In the data rows, the value 128 means zero.
Here are some numbered points:
array([089, 063, 122, 144, 151, 054, 128, 101]) 0
array([111, 170, 131, 068, 102, 131, 151, 147]) 1
array([086, 120, 122, 123, 099, 148, 094, 081]) 2
array([152, 091, 142, 145, 163, 141, 157, 143]) 3
array([174, 115, 166, 134, 100, 093, 089, 081]) 4
array([176, 118, 166, 133, 102, 098, 088, 083]) 5
array([094, 195, 112, 066, 092, 124, 155, 156]) 6
array([090, 140, 141, 078, 106, 076, 110, 129]) 7
array([079, 148, 127, 103, 159, 115, 130, 094]) 8
array([088, 197, 110, 056, 090, 130, 150, 157]) 9
array([144, 087, 186, 117, 129, 061, 113, 033]) 10
array([162, 228, 107, 109, 071, 158, 125, 229]) 11
array([117, 186, 100, 093, 122, 131, 145, 206]) 12
array([124, 096, 124, 147, 137, 144, 134, 118]) 13
array([101, 163, 126, 076, 114, 123, 140, 130]) 14
array([088, 177, 146, 059, 092, 105, 103, 150]) 15
array([089, 103, 127, 147, 143, 138, 079, 161]) 16
array([198, 097, 129, 220, 160, 172, 119, 099]) 17
array([143, 089, 186, 112, 123, 064, 109, 035]) 18
array([145, 089, 191, 117, 127, 068, 114, 038]) 19
array([115, 186, 101, 092, 121, 135, 144, 206]) 20
array([095, 183, 139, 056, 096, 124, 112, 149]) 21
array([130, 053, 140, 151, 160, 123, 158, 079]) 22
array([174, 218, 105, 126, 085, 163, 127, 205]) 23
Which point above is nearest to each new point? Its number follows each.
array([052, 127, 130, 109, 197, 203, 122, 172]) 16
array([211, 089, 113, 218, 164, 154, 148, 097]) 17
array([205, 091, 113, 225, 164, 147, 146, 094]) 17
array([091, 066, 123, 143, 154, 054, 126, 105]) 0
array([197, 100, 130, 226, 159, 172, 117, 100]) 17
array([202, 092, 135, 230, 159, 168, 115, 098]) 17
array([124, 095, 128, 148, 142, 145, 132, 114]) 13
array([076, 106, 128, 155, 142, 140, 078, 162]) 16
array([150, 083, 145, 143, 166, 138, 154, 136]) 3
array([098, 113, 120, 125, 089, 115, 104, 068]) 2
array([088, 089, 130, 115, 134, 046, 125, 106]) 0
array([105, 117, 120, 122, 094, 111, 100, 065]) 2
array([134, 058, 143, 152, 164, 130, 164, 084]) 22
array([094, 118, 122, 131, 096, 148, 097, 084]) 2
array([150, 089, 138, 147, 169, 142, 155, 141]) 3
array([085, 137, 139, 084, 107, 078, 116, 129]) 7
array([192, 118, 154, 201, 139, 182, 088, 111]) 17
array([157, 105, 141, 128, 170, 135, 161, 162]) 3
